One turn sends every row of this set to another row. A few are shown first. Where does it send the rows asked after them?
J491: [  0  27  -4   8  -5  19   6 -33 -14   5  -5 -36   5   5 -21  12  -1  39
   1   5  -8   5  41 -15  -1 -31 -36]
J479: [ 13  -1 -11  -8 -42 -17  20  29   4   5  18  20  -4   9  30   5  26 -14
 -15  -6  -4  25 -13  17  -3  16 -15]
J541: [ -5   9 -20 -18 -21 -13 -18 -22  -3   6  11  13   3  37 -14  -1  34  14
  26 -13   0  37  49  -4  -3   3   2]
J59: [ 28   3  32  15  -4  15  -7   4  -1  -5   7 -25  13 -21  35  12 -18  15
 -13   6  -6   5 -15  12  15  -2 -34]
J508: [-28  21  -2  33  17   9  16  -5   8  -4  24 -37 -16  -2 -15  -2 -10  -8
   5  -3 -48 -22  15  20 -12 -15  -2]
J401: [ -3  17 -19 -19 -21 -16  -8 -15   3   7  19  21   2  40 -12   8  24  12
  21 -20   7  33  53 -13 -10   5  -8]
J395: [ 24   5  28  20   2  15  -9 -12  -5 -10  14 -32  13 -22  37   9 -12  16
 -24   2  -4   9  -9   7   9   4 -27]
J901: [  9  15 -11  32  11  -4 -12  26  20 -13  -2  -1  -7 -30 -19   8  -4 -33
  -2  -2  -5 -29   4  22  29   5   1]
J557: [-41  26 -17  34  17  11  23  -3  -2   9  28 -32 -13  -1   4   7 -15  -4
   0   2 -50 -23  19  12 -13 -16  -3]
J439: [ 18   2  32  11   0  19  -6  -6  -7 -10   8 -15  17 -23  36  15 -15   8
 -14   7  -8   3  -9   2  16   7 -37]
J224: [-26  -6   5  -2  35  -6   4   2  23  -2   6 -18  11   6  -2 -18   5  -2
  29  -3 -19   2  34 -14 -30 -12  48]
J347: [ 10 -10 -13 -13 -41 -10  21   9   0   7  17  19 -15  12  30  -1  20 -15
  -8   1  -4  24 -24  13  -3  23 -17]
J323: [ -1  10 -18  28  12   6 -22  27   1  -7  -3  10  -8 -34 -12  15 -11 -31
   8   9  -7 -32   6  19  26   9   6]
J84: [-12   1 -25  -8 -10  -9  18  39   5  24   4  15 -24  15   5  -3 -14 -21
   5  24  23 -12   9  -8 -10 -20  26]
J358: [-19  -1   0   2  32   2  -3  -9  25  -4   5  -9  18   5  14   0   1  -8
  38  -7  -8   5  51 -11 -26 -14  42]
J132: [ -4  21  -1   9  -8  25   8 -37 -12  12  -2 -39  -2  -1 -12  24   1  37
   1   1  -6   4  36 -14 -11 -30 -33]
J906: [  7  15 -16  25  17   2 -21  25  17   4  -2   2   1 -27   0  23  -6 -31
   0  -7   4 -22  18  18  27  13   3]
J55: [ -9  20   4  11 -14  22  13 -27  -9   7  -3 -34   6   8 -19  10   4  46
  -9  13 -13   7  39 -21   1 -30 -32]
J343: [ 23  13  25  21  -2  10 -12  -7  -2  -9  12 -25  10 -16  40  15  -9  11
 -19   8  -6  13 -14   6  14   4 -28]
J578: [ -2  20   1   8 -12  15   7 -36 -19  12  -3 -35   0   6 -16  20  -8  40
   4   5  -2  14  37 -17 -11 -24 -26]
J119: [-39  24 -12  26  26  15  18   1  -4   2  24 -18  -9  -7 -10  -8  -5  -6
  -2  -4 -48 -32  28  14  -7  -1   3]
J663: [-18  -7   3 -14  33   7   3  -6  25 -11   3 -10   8   8  -6 -10  -1  -3
  39  -7  -9   1  35  -8 -32 -23  32]
J880: [ -9 -11 -15  -7  -3 -12   3  35   9  18  -8  12 -22   8  -8  -8 -14 -19
  16  28  13  -5   1 -13  -8 -15  36]
J48: [ -7  15 -23 -22 -24 -16   0 -16  -1  -2  11  12   1  33 -14   3  26   5
  22 -21   1  34  49  -5 -10   4  -1]
J676: [  2  14 -24 -19 -30  -9  -5  -8  -7  -3  14  24   5  32 -12  10  22   5
  28 -22   3  37  49  -7  -1   8  -1]
J284: [ -4  -8 -20 -13  -1 -15  12  36  12   8  -3  21 -19  12 -11 -12 -14 -22
  12  18  14 -14   7  -8  -8 -27  21]
J918: [  9   1 -11  -2 -36 -11  22  28  -5   0  23  17  -6   8  38  -5  23 -11
 -14  -3  -5  25 -16  23   3  24 -15]
J507: [  9 -10  -9 -16 -38 -17  18  23   9  -6  24  19  -6   5  39  -4  18 -16
  -8 -12  -6  25 -10  17  -5  25  -9]

J541 moves to J55
J132 moves to J343
And these:
J358 moves to J557
J323 moves to J880
J901 moves to J284

One turn sends every row of this set to another row. A few are shown first. Where does it send the rows asked after them?
J773: [  2 -28   0  -1 -22  20  27  -2 -14 -19  -4   2   9  -9 -14 -16 -25  27
  -6  -1  -5  -7   7 -46  15  15   8 -28 -11   8   5  19   4 -11  20  -8
  17  18 -42 -39 -24 -17  22 -11 -10  10   8  18 -49 -22  17 -24   8   1
  -1  -8  -8 -13  39  28   2  -4  19 -15   4  -9 -25  16   5  -2 -12 -15]
J70: [  5 -18   7 -13 -16   3  -1 -17  -3   6 -16  11  -1 -19   2  -9 -17  19
 -24  13 -26   1 -28   1  10  19  17   6 -17   4  16 -19  16 -13 -41  37
  -4   2 -11 -24 -17   0  32   0 -15  34 -17  37  18  -2   0   2  10   6
  21 -18   1  10  33 -18   3  24 -18  -2  11  -2   6   0  15  20   0  24]
J817: [ 18   3  -2  -5  -8  -3  17  52 -18 -20 -20 -13 -12  18 -10   2  33   6
   9  25  15 -20 -13  -8  37  -4 -15   7 -20  -1  -8  -1   3  28  37 -33
 -32 -11  -2  -6  -1  18 -23  22  -3   0   2  -7  11   2 -16  24  26 -35
  11 -14  10 -23   3  22  16 -30  28  11 -23 -13 -16 -10 -33  -9 -14 -14]
J51: [-10  13  19 -26 -34 -21  24   4 -11  -1  22 -13   9  -6   0 -11 -12 -15
   2 -29   6   8  21  12  -2  11 -22   4   7 -42  20  12  24   6 -22  25
   5 -22   1   3  24  -3 -34  -2   7 -44   8 -31  -6  16 -43  -6   3 -14
  27  12  11  31  19  30  -9  -8  28  14  20  10  -3   5  11  -3  33 -12]
J250: [  0  -4  27 -24   1 -31  -9 -25  14   9   5  -4   3 -26  -6 -14  12   5
  -8 -11 -11  21  18  36 -22 -13  -3 -15  26 -12   4  16  10 -15 -29  27
  13   1  -2   1  14  -9   2  -3  16 -26 -12   8 -13  20 -57   5 -14   2
  28  -9  -9  21  -1  14 -20  10  -3 -39  32  13  -4   8  -2  16  27   3]
J959: [ -5 -21  -5   1  -3   0  -4  21  -3  13   4  33 -18   5   9  23  -3   8
  -2 -11  22  -2  11  10  29 -21  19   6 -14  -6 -12 -32   1 -10   1  11
   8  -8  18  32  12 -14 -23  36 -15 -10 -31  43  28  21  12   3   8  20
   5   8  -8 -50   4  -4  31   2  57  -4 -31 -11 -19   6 -21 -13   8   0]
J803: [ -3 -15   5   3  10  13  -3  17  -4  15  -5  11 -21   4   5  34  11   8
 -29  18  44  18 -20   8  32  -7  24   3   6   4  -8 -35 -11  15  23 -11
   7   3  29  35  23 -22   6  17 -26  -5 -14  43  32  -9 -12  12  -5 -10
   2  15 -12  -7  20  18  42   1  43 -10 -22   7  -3   5 -13 -26  -3 -28]
J269: [ -3  -8  -2  32 -10  32   4   7  -2  -8  23  -1  16 -25  14 -14 -16  24
  -3   1 -16   0  15 -26 -13 -12   4  -6 -23   7 -11  18  29 -25   8  28
  12  14 -22 -19 -18   9  17 -12  -3  16  29  27 -32  -1  41   5  10 -17
   6 -13  -2  -4  23  15   4   4  -5  -1   4  15 -16   0  21  -5 -27 -25]
J32: [-20  14   6 -17  -6 -48  31  -3 -21  -1 -18  -1   4   9  -3  25  -4  11
 -41 -37   8 -43 -10 -44  11   9  -1   0  13  18 -23  11  20  41  -2 -30
  -7 -37  -1  20  12 -25   3  10  -1  -1  -7  18 -17 -20 -10 -16 -27  -4
 -11  -6   1  13  11  11  13  13  25 -19 -32  -2 -11  22 -18  -5 -21 -12]
J462: [ 16   3 -13  -7  -7  -6  -5  51 -16 -13 -10  -9 -18  15 -18  11  15   1
 -15  27  20 -11 -17 -12  27  -8  -1  14 -29 -10 -14  -5  -8  14  19 -34
 -17  -8   6   7   9   8 -15  35 -18   9 -19   3  19  12 -12  11  25 -30
   2  -4  -3 -36   7  16   9 -28  47  13 -43   2 -19 -24 -33 -11 -14 -28]
J470: [  8  -9   3  -6  -7  -4 -17  31  -9   6  -2  -1 -21  -2  -3  14   7  15
 -33  21  19  21 -30   6  22  -5  16   7 -24 -26  -4 -10 -11 -17 -14 -22
  -2   4  14  21   0 -33  -6  46 -23   9 -41  24  32   6  -9  -8  14  -9
  -8   0   6 -35   4  15  12 -10  53   0 -46   9  -7  -6 -20  -4  -8 -27]
J809: [-14   0   7 -16 -36   2  20 -14 -20   6 -19 -12   7   3  -7 -15 -12  -2
 -30  11  -3  -3 -22  -2  31  16   2   2 -15   3  18   1  29 -13 -28  19
 -12 -13  -2  -9  -6   3  17 -17 -49   8 -12  41  -6 -20  10   7   7  -5
  29  -6  11  10  41  -5  32  27 -12 -19   3 -18   7  12  31  23 -13 -10]
J855: [ -8 -17  -7   8  -6   5  14  29 -16  24  -5  22   4  25  -1  -8  22  13
   1  24   8 -31  20 -25  16   5  19  -7  -3 -18   6   2   0   4  24   3
  12 -16  20  -8   6  25 -22  28  13   6 -10  24  12  28 -30  39   0 -18
  15 -31  -1 -50  -7   8 -18 -36   9  22 -24 -16 -14   6 -39  -7  11 -15]
J107: [ -6 -27 -19  31  19  33  -8   4  -8  -2  24   1   2 -28  10 -12  -2  17
   1  18  -7  -3  13 -26   6 -28  21   2 -31  -2  13  16  21 -12   8  14
   1  19 -28 -14  -9  24  20 -15   8  17  23  13  -5  -3  44   4  27 -18
   4 -13  -1 -10  21   6  -7   0  -5 -15 -17  18 -19   1  10   1 -18 -29]
J931: [ 21 -31  24 -32 -18 -16  -4 -13 -12 -21 -11 -18  -6 -30  -6   5  -1  -3
  -5 -27   2  28   2  37  15  10  -1  -4  19  -7 -10  10  18  18 -27   9
 -17  -3 -20  -2   8  -1 -14 -17  12 -54  -4 -22 -28  -3 -28 -19  -3 -12
  15  13 -11  36   5  25  -7  -2  19 -37  17   3 -10  10  -7  -5  14  34]
J609: [ -5 -32 -12  14   7  19  16  -3 -14 -11  -2  16   3 -11 -17  -3  -8  27
  -5   9  11 -15  11 -42  36   2  19 -25 -16  -1  23  19  -1 -12  15 -18
   3  25 -40 -24 -15  -1  18 -17 -10  18  11  11 -29 -16  23 -18  15  -9
  15 -14 -15  -7  44  10  -4  -3  20 -24  -2 -19 -39  12  -8  12  -9 -34]
J892: [  3  11   9 -20 -28 -31  27   1  -6  -2  26  -8  20  -6   1  -6  -4 -12
  -2 -28  15   2  22   6   1  10 -24  22   2 -39  18   9  18  25 -23  24
   6 -23 -10   6  19 -15 -42   1  13 -35   5 -30   4  27 -33 -20  -9 -25
  19  -1   9  36  -5  20 -10 -10  28  14  16  -5 -17   8   9  -4  36 -14]
J338: [-13 -15 -18   8  -2   6   7  27  -3  23  -5  30  -9  22 -10   9  13   7
   1  10  22 -33  24 -22  17 -16  22  -1  -4  -4  -7 -18  -2   6  11   6
  18 -20  15  12  16   9 -23  38  -3  12 -17  34  22  27 -18  24  10  -9
   6 -14  -6 -60   2  -6   4 -25  40  10 -32  -9 -22  -7 -41 -13  11 -16]
J815: [  5 -20  -5  -1  16  12   4  33 -10  14 -22  21 -26   9 -10  22  21   2
 -15  35  45 -14  -4  -3  16  -8  19  12   7  30 -32 -28 -12  27  35 -20
   5   4   8  25   7  -3   6  13  -3   5   6  22  24   8 -17  21  -4 -26
   3   6 -31 -29 -12   7   2  -3  21 -15 -30   6 -10  -5 -29 -30  -9 -25]
J710: [ -4   5  22 -27   1 -33   8 -11  -5  22   9 -11   2 -15 -10  -4   4   5
 -24 -12   0  16  25  20 -23  -2   7   1  47  -8  10  18  13  -3 -22  40
  14 -19   6  12  24 -19  -5   3  14 -28  15 -12  -6  15 -59   3 -22   1
  28 -11   1  12 -13  15 -22  10  -1 -31  32  18 -12   8   3   3  27  -1]
J481: [ -4   9   7 -22   5 -35  10  -7 -12  22  14 -19  10 -10  -5  -7   7  -6
 -28 -10  12   8  30  12 -15  -5  -3   8  43 -14  17  12  10  25 -12  38
  11 -24  10  12  33 -14  -6   1  10 -31  13 -20   4   5 -57 -15 -34  -2
  26 -16   2   5 -29   9 -17  11   2 -23  24   6 -20  20  12   1  18  -7]
J28: [ 23 -20   8 -40  -5 -38   8   3 -19 -15  17 -33   0 -21 -17  -7  -1   8
 -18 -20  11  11  -5  32   9  16   0  37  26 -12 -15   7   4  36 -11  16
  -1  -9 -18   7  23 -17  -5 -12  18 -27  12 -39   7   8 -41 -41 -13 -14
  10   0   0  17 -14  30 -24   3  16  -4  26  -8  -4  -5  -7  -3  14  11]
J664: [ 12 -27 -17   1  14  -7  -2 -11  -1   8   4  -8  19 -22 -14 -15   7   9
   2   9  -9   4   6 -29  13 -20  -2  -2 -24  24  34  10  21  -3  46 -23
  15   6 -38 -17  -6  10  18 -24  -4  24  14  27   1  -7  40   6  14  15
  12 -20 -18 -17  40  25   6   1  17 -37 -25  12 -25  -4 -16  14   7  -5]
J952: [ -3  22   5 -13   5 -56  27  -3  17  -2   8   7  -9  -4   5   9  -1  13
 -21 -31   5 -26   5 -47 -25  -8  -9  18 -17  16 -29 -26  18  29  -4  10
  17 -25  -5  16   4  -4  14  13  32  15 -18  21  35  21   2   4  -7   6
 -21   4  18  18   7  10  -4  11  14  -5 -26  31  -3   0 -12 -10  -2  11]
J608: [ 18 -24   1  -1   8  -4  18  39  -5   9 -21  18 -32  11 -10   1  33   9
   5  39  40 -14  13   0  10   2   9  11   3  30 -37 -21  -4  16  41 -16
   0   2   7  10  -8  10   4   1  19  -3  12  14  22  20 -11  23  -9 -23
  12  -8 -23 -34 -28   7 -18 -10  -6 -23 -14  -2 -19   3 -31 -13 -11  -5]
J473: [-23  19  -7   9  -2 -35   4   5 -17  -5  13  -9 -13  11  16   8 -22  33
 -39 -25  -1 -41 -12 -34   2  27   7  11  -4 -11 -43  -4   8  14 -36  13
   4 -20   5  19  13  22  26   1   1  10 -15   0  12   0  -7 -15 -17 -20
 -12   5   9  -4  16  15 -26   9  22  32 -13  -3   8  18  -6 -12 -34 -22]
J651: [  3 -31   7 -29 -35  -2  25 -15 -17  -8 -29  21   6  -5   4  -5 -18 -16
 -13  11   2   9 -17  -5  13  22   9  15 -31  18  17 -14  30   7 -19  14
 -10 -11 -21 -16 -15 -14   4 -10  -6   2 -17  42   3  -7  28  -6  20  11
  12   6  -3  25  25 -11  24  24 -19 -37 -11   6   0  11  23   9   0  30]
J372: [ 18 -18  15 -41 -20 -30   3   4 -20 -14   2 -26 -14 -24 -13   2  -7   4
  -7 -25   2  21  -3  38  13  18  -6  25  27  -4 -16  10  13  21 -20  11
 -12 -12 -23   6  11 -19 -12 -14  13 -42  19 -43 -10   3 -35 -28  -9 -12
  11   9 -11  23  -2  31 -22   4  20 -19  21   9  -3   1  -7 -11  23  20]
J62: [ 17 -12 -12   9  -7  -8  -7 -10   6  -1  -4 -17  25 -20  -1 -15  -4  19
  -6   8 -29  15   1 -31  -9  -2 -16 -10 -11  35  18   7  20  -6  39   2
  18  -3 -37 -29  -8  -1  24 -15  -1  24  19  30 -15 -15  31   7   2  16
   0 -21 -13 -13  35  31  13   2  12 -31  -3  27 -25   6  -3  -7  -2   9]
J73: [-16  -7  21 -15 -38 -10   7 -16 -12  -1  10 -21  11 -21   0 -12  -2 -15
  -1 -18   1  22  16  18   6   6 -22 -15  -2 -44  11   9  28  -7 -34  12
  12  -9   0   0  32  17 -17 -12   2 -51  -6 -10 -16   4 -43  -4   5 -20
  28   8  15  30  29  33  -7  -9  13   3  20   4  12  11  11   2  22 -12]

J608 moves to J817
J107 moves to J664
J372 moves to J51
And these:
J338 moves to J815
J269 moves to J62
J892 moves to J481
J70 moves to J651
J250 moves to J931
J959 moves to J803
J473 moves to J952

One turn sends every row of this set to another row. A few are shown first. Where does it send the rows asked after them?
J787: [  0   6 -38  26 -19 -31 -13 -11 -27   1 -37 -15 -20   3   0 -22   9 -26]
J251: [ 34  23 -11  34  -7   0  35  15 -18  -3   4  40 -17  13 -25 -12   3 -16]
J794: [  0 -15  11  -1  11 -15 -18  -7  18   7  -3  17 -45   2 -11  14 -12   7]
J226: [ 30  20 -23  11 -12 -15 -19 -27 -40   1 -35  30   2 -12 -10  -5 -10 -10]
J202: [  3   1 -10   1 -20  10 -25  -5   1 -25   5  16  -5  -4  12 -21  55 -27]
J690: [ -6  18 -26  26 -41   0 -19   8   3  -4   6 -13 -18  36   9 -42  11  10]
J352: [  5  46  14  22 -23  14   9  10  -2 -13  25  14 -21   7   2  -6  38  22]
J914: [  7  24   6  30  11 -11  -8 -29   6  20 -31 -15 -37  34  14 -21  -5 -16]
J987: [ -5  18  -5  15  29   8  22  -3 -24  14   5  -6  29  17 -17 -16   0 -24]
J335: [  6  12  -3 -35   7 -13 -12 -17   5  17  10  15   6  40 -23 -23   7  19]
J165: [-16  18   4  31  28  12  -7  30 -12   2  16  36 -27  16  -4   8  14  16]
J371: [ -6  30   6  18 -25  23 -19 -28 -12  -5 -17  17  21 -14  29  -3  -5  -7]
J517: [  1  -3 -12   1  -5 -26  -9 -17 -14  18 -22  -9  16 -14 -42 -26   3  -5]
J247: [ -9  18  34  -5  13  -8  -9  -7  -1  -9   4  32 -31  32   7 -12  45   2]
J207: [  6  18 -24  11 -14  -4 -18  10 -36   6   3  54   3  37  18   5 -15   3]

J226 moves to J787
J987 moves to J371
J335 moves to J207
And these:
J794 moves to J251
J165 moves to J352

One turn sends every row of this set to another row. A few are shown first. Where does it send the rows asked after them?
J916: [-12   8 -14 -19  -9  30  -5  13  22 -14  16  37  11   0  17 -41 -18   7
  11  -6   4 -36  46  15 -19 -30  19  -9 -14   8  -3   5   6 -21 -37  -8
  22  22 -17  25 -29  -2   1  -2 -11 -22  -8 -10 -13]
J694: [  6  -6 -18 -10 -19  20   1  10  17  -9  16  43  -7   9  16 -48 -14  14
  13   2  -5 -41  31  15 -13 -23  34  -4  -4   7  -1  35   0 -12 -22 -13
  19  24 -23  21 -34 -12  -4   2 -11 -13 -12  -8   2]
J66: [-12 -13  18   9 -31   3 -24 -45  17   9 -27   6   9  -9 -12  23 -12 -22
 -10   3   4  14 -31  17  22   7  13  -3 -10  -3 -15 -30   4  11  18  17
 -42 -18  13   0  30  22  -7 -38 -37   7 -10  -7  23]
J483: [  1   1 -12 -14 -22  22  -7  17  16 -19  14  32  -7   9  14 -43  -9   9
  12   1  -9 -47  30  11 -17 -22  30  -1  -8  -1  -5  33   3 -14 -26 -15
  24  28 -27  21 -33 -11  -5  -2 -15 -12 -11 -14   1]
J642: [  4  -2 -12 -15 -20  19   3   7  10 -20  13  36   1   6  18 -46  -3  15
  14  -3   1 -45  35  14 -15 -23  36  -2  -5  -6  -2  32  -1 -11 -21  -7
  30  26 -26  16 -31 -12  -1   3  -9 -15 -10 -11   0]
J865: [ -7  -4  30 -27 -26 -16  -2 -11  17  12 -16 -13  31   7   4  -1 -13  -8
   2   4 -25  33 -16  -9  12  10  26 -26  20   0   0 -40 -22  -6  21  36
 -22   5  32   3   4   9  -8   0   4  15 -30 -45  37]
J260: [-12 -13  18   6 -31   1 -21 -50  12   7 -27   6  12 -11  -9  21  -7 -19
  -9   1   8  16 -29  16  23   7  16  -1 -10  -7 -14 -31   2  13  21  22
 -37 -17  12  -2  32  21  -5 -34 -34   5 -11  -7  24]
J716: [-11   4 -18 -17 -11  30  -5  14  24  -8  18  43   8   2  16 -42 -24   9
  13  -4   1 -33  43  18 -17 -31  19 -11 -12  15  -3   7   4 -21 -37 -10
  17  20 -16  26 -32  -3   1  -1 -11 -22 -11  -9 -13]
J185: [-14 -25  21  16   2 -21 -31 -26 -13  38 -29   9 -16  28  23  -1 -36   6
  39  -1 -18  -2  -2   8   4 -21   6 -29 -12   9   0  -3  20  12  15  -9
 -16 -19  15 -22  32  25  -7  17  -1  -4   4  31   8]
J90: [ -9   4 -18 -19  -9  28  -1   9  21 -11  18  42  12   2  17 -43 -18  11
  14  -9   8 -32  46  19 -18 -30  21 -10 -12  11  -3   7   3 -20 -34  -6
  22  19 -17  25 -30  -4   3   2  -8 -22  -8  -8 -13]
J259: [-22 -19  35   2   2 -21 -35 -31 -24  16 -36 -10  -2  21  26   2 -18   3
  38 -13  -9 -11   5   4   1 -23   7 -25 -17 -17  -1  -7  22  10  14   2
   0 -16   9 -29  38  27  -3  16  -2  -4   6  25   4]
J414: [-24 -13  34   9  -2 -15 -50 -11 -11  22 -39 -15 -21  26  17   7 -33  -7
  35  -4 -31 -17  -4  -3  -1 -22  -3 -22 -20  -3  -5  -6  25   7   3 -16
 -13 -12  13 -25  29  30 -11   4 -13   0   6  23   7]
J458: [-10 -15  14   9 -30   1 -19 -50  15  13 -24  11  10 -10  -9  20 -12 -17
  -8   2   8  17 -31  18  23   7  16  -4  -7  -1 -13 -30   2  13  21  20
 -42 -20  13  -1  31  20  -5 -33 -34   5 -10  -6  25]
J604: [-10  -1  33 -25 -26 -13 -10  -3  21  10 -18 -18  24  10   0   3 -17 -11
   1   5 -36  27 -19 -12  11  11  21 -23  18   2  -3 -39 -20  -8  15  31
 -25   9  31   5   1  11 -10  -6  -2  17 -29 -47  37]
J172: [ -5  -6  25 -20 -26 -16  -4  -8  21  20 -15  -8  23  12   2  -1 -21  -7
   3   8 -33  34 -21  -8  13  12  24 -26  22  10   0 -37 -21  -5  19  31
 -30   6  35   7   1   9 -10   0   1  16 -31 -43  38]

J414 moves to J185
J604 moves to J172
And these:
J90 moves to J916
J260 moves to J66
J694 moves to J642

